M =
[[-63.9 -64.7  64.6  64.4  65.1 -64.0  64.1 -64.4 -66.3  65.0  65.1  65.6
  -65.4 -66.3  64.3]
 [-61.9 -62.8  63.1  62.8  63.5 -61.9  62.5 -62.4 -64.2  63.4  63.7  64.1
  -63.4 -64.3  62.6]
 [-60.9 -63.7  63.6  62.5  63.7 -61.1  62.7 -63.0 -65.0  63.9  64.3  64.7
  -64.4 -65.4  61.8]
 [ 62.1  63.8 -64.3 -63.5 -64.5  62.2 -63.5  63.3  65.3 -64.6 -64.8 -65.3
   64.5  65.4 -63.2]
 [ 60.8  63.4 -63.5 -62.4 -63.6  60.9 -62.6  62.6  64.7 -63.8 -64.2 -64.5
   64.0  65.0 -61.8]]
The maximum: 65.6
The entry just right of 64.0 -> 65.0
Which number is the entry just left of the largest entry?
Answer: 65.1
The entry just right of -61.1: 62.7
The entry just right of -65.3 -> 64.5
The entry just right of 64.6: 64.4
Which number is the entry just right of the largest entry?
Answer: -65.4
Which number is the entry just left of 64.5?
Answer: -65.3
The entry just left of 64.0: -64.5
Which number is the median entry?
Answer: 60.8

Questions about the grid below. Rows and columns are numbered from 0.
1) Give the top-left entry.
2) Give the bottom-right entry.
3) Give the entry at row 1, column 1.
4) Give the entry at row 0, column 1.
5) Give the entry just right of -354.
6) Give the entry at row 2, column 0.
7) Give the entry directly below the centre entry.
8) Give the median of all entries.
[[-90, 532, 42, -90, -90, 43, 71, 487, -120],
 [-344, -438, -118, 315, 93, -231, -354, -742, -90],
 [-161, 946, 214, -967, -256, 116, 211, 989, 52],
 [95, 103, -90, -90, 213, -21, -90, 285, -84],
 [-112, -53, -90, 261, 225, 60, -421, -230, -90]]
1) -90
2) -90
3) -438
4) 532
5) -742
6) -161
7) 213
8) -84

[[ 18.0  -4.7 -38.4 -20.5   1.4   2.7   2.6   5.0  28.8   1.4  -4.5 -27.4]
 [  2.8   2.6  19.4 -26.6 -14.3  -6.1  -2.2 -18.7 -12.0   6.5  -3.7  -4.0]
 [ 11.6   4.6  19.3 -18.7  -9.8  -0.9   3.7 -29.7  -4.0  -3.2   4.8 -17.1]
 [ 11.5  -9.7  22.0  19.9 -32.1  28.3  -2.6  -2.5 -18.0  12.2 -22.0  -4.0]
 [ -0.3   0.6  -5.9  31.1  21.7   6.5  11.1  27.6  23.5  -2.4  -2.9 -19.9]
 [ -7.5  -0.7  44.8  11.1 -11.6  -7.7   9.1   2.6  -1.1  -5.5   4.4  -5.3]
 [ -0.5  -1.6  -6.7   3.0 -23.4  20.5  -1.4  -6.7  10.9   0.2   4.3 -10.2]
 [ -7.8  -2.5 -27.8 -11.6  15.2 -14.2  10.3  -1.6  23.1  10.9  -1.7  -8.6]
 [-11.0   6.7  -8.0 -10.7  -8.3  18.2  -0.5  -2.6  11.7   3.3 -10.8  -1.0]
 [ -5.0  14.8 -13.5  18.9 -16.3   9.4   9.3   0.7  16.5  -2.0  16.7   8.9]
 [ 18.6   7.5  45.8  13.9  29.2 -12.9  -1.9  -8.4   4.7 -11.2  -5.8   4.0]
 [  1.8   1.2   3.3 -10.5  18.2   4.7   4.6 -23.3  -3.6   1.5  -4.3 -12.5]
 [ -1.9 -15.1  -5.3  -5.0  10.2 -15.0  -7.0  -0.3 -14.8   6.8  -7.1  -9.0]
 [ 17.3  15.3  68.9 -10.3  67.2  15.5  -3.7   0.0 -18.9  -2.5  -2.3  28.7]
 [ 10.7  -3.6   6.4 -19.1 -18.2  12.8  13.4 -13.1   6.6  -4.7 -11.6
   -0.5]]
Give the entry just right of 28.8.
Answer: 1.4
The entry just right of 19.9 is -32.1
Give the entry just left of -38.4.
Answer: -4.7
Give the entry just right of the largest entry.
Answer: -10.3
Give the entry just right of -5.8.
Answer: 4.0
Give the entry just left of the largest entry.
Answer: 15.3
Give the entry just right of 9.1.
Answer: 2.6
Give the entry just right of 18.6.
Answer: 7.5

Read these off the row that follows.
1) Read off the entry just left of the largest entry.
2) Read off the entry just left of the centre entry.
3) Read off the entry just right of 0.
6,0,5,6,1,5,6,7,6,2,4
1) 6
2) 1
3) 5

X =
[[193 821 551 821 480 477 833 742 482 227 494 429 465 888 151]
 [299 818 347 872 803 564 946 626 501 207 677 358 421 775  84]
 [360 634 630 705 420 480 675 739 456 378 436 536 631 820 523]
 [501 566 562 638 616 591 654 678 473 491 664 487 725 696 710]
 [293 760 464 885 647 422 900 830 437 229 717 384 430 812  88]
 [167 725 467 782 531 517 808 660 393 145 463 365 595 897 361]]
What is the entry in the bottom-right corner?
Answer: 361
The entry just left of the smallest entry -> 775
The top-right entry -> 151
What is the top-left entry?
Answer: 193
What is the entry just left of 151?
Answer: 888
The top entry of the column that holds the largest entry is 833
The entry just right of 536 -> 631
The entry directly above 463 is 717
What is the smallest entry in the last column?
Answer: 84
What is the entry in the bottom-left corner?
Answer: 167
The entry just left of 437 -> 830
The largest entry in the first column is 501
What is the third largest entry?
Answer: 897
What is the entry directly above 678?
Answer: 739
What is the 2nd largest entry?
Answer: 900
The third entry, reading row by row: 551
What is the entry just right of 429?
Answer: 465
The 2nd entry, reading row by row: 821
What is the fifth entry from the end, reading row by row?
Answer: 463
What is the entry directly below 675?
Answer: 654
What is the smallest entry in the last row?
Answer: 145
The entry just left of 775: 421
What is the entry just left of 227?
Answer: 482
The third-last entry, reading row by row is 595
What is the entry just right of 638?
Answer: 616
What is the first entry in the row that holds the largest entry?
Answer: 299
The entry just left of 487: 664
The 2nd smallest entry -> 88
What is the entry just left of 654?
Answer: 591
What is the entry directly below 638?
Answer: 885

-0.024   0.151  -0.030  -0.104  -0.160  -0.101   0.004   0.127   0.004  -0.002
Which number is the entry just right of -0.104?
Answer: -0.160
Which number is the entry just left of the smallest entry?
Answer: -0.104

array([ 155.0,   54.6, -179.9,    2.7,   25.2])
Report the first entry from the left.
A: 155.0
The 3rd-last entry is -179.9
The entry just right of 2.7 -> 25.2
The entry just right of the largest entry: 54.6

B = [[24.0, 0.3, 6.2, 64.2, 7.3], [24.4, 0.3, 6.2, 65.2, 7.4]]
What is the entry just right of 65.2? 7.4
What is the entry just right of 64.2? 7.3

Read these off the table that follows.
1) Find the entry just left of -36.3.
2) Find the entry just right of -50.4.
3) Find the minimum.
4) Find the entry just right of the smallest entry.
5) Find the entry just right of -38.2.
6) Find the entry just right of -12.1.
[[ 53.1  28.5  47.2  26.3  -2.4  13.5  24.5   0.1  65.8  42.6   8.5  17.5
  -68.9]
 [ 44.3  -6.4 -11.6   1.1 -30.0 -41.9 -14.8 -50.4 -43.4  -8.5   4.3 -13.8
  -59.2]
 [ 35.3 -25.1 -41.9  -1.5  54.6  21.7 -25.9  28.1  65.8  39.9  34.0 -66.1
  -54.4]
 [ 42.3 -11.4  51.4  26.4  13.4   6.7  -3.3 -10.4 -37.2  32.1 -57.2 -12.9
  -62.0]
 [-30.7  12.3 -28.4  25.3 -19.6 -12.1 -36.2 -43.7 -43.6 -17.0  34.0 -52.8
  -35.7]
 [ 18.5   7.2 -36.7 -44.3 -28.5 -18.9  37.7  29.7  47.8 -38.9  33.9  30.0
   -1.5]
 [ 34.5  -5.1  45.3 -48.3  54.6 -41.9  41.7  27.1  54.7 -32.8   4.5  30.0
   28.4]
 [ 20.5  44.7 -42.0 -41.3 -70.0  31.0  45.0 -24.7  50.7 -42.5 -62.3  30.0
  -68.6]
 [-30.4   0.4  41.9  24.7  36.2  -4.4 -31.6  16.9  30.0  42.6  33.9  29.6
    6.1]
 [ 53.1 -18.5   8.5  15.1  -6.9  32.1  45.0  12.8 -10.7  19.8 -62.1 -49.1
  -68.8]
 [ 24.8  44.7  51.4 -47.4  23.0  32.1  35.0 -49.8 -41.2  38.4 -60.0  14.8
   28.1]
 [-32.6 -24.5  17.2 -22.1 -17.5 -22.2   6.5 -23.3 -35.1 -25.1 -24.9 -33.5
  -23.5]
 [ 42.6 -20.7 -28.2 -48.3 -26.7  16.2 -23.2  19.3 -27.5 -38.2 -57.2 -61.7
   28.4]
 [ 17.8 -16.9  42.2   0.0 -69.2 -41.9 -36.0  29.7  12.0 -42.4 -21.1  -9.3
    7.8]
 [-28.9   2.2 -32.1  26.4 -17.1  10.5  -6.6 -36.3 -31.9 -33.9 -13.6 -67.1
    2.3]
 [-34.0 -20.4 -13.1 -47.8 -36.1  -1.8  37.2  -9.6  19.2 -22.2 -11.5 -29.2
   -9.8]]
1) -6.6
2) -43.4
3) -70.0
4) 31.0
5) -57.2
6) -36.2
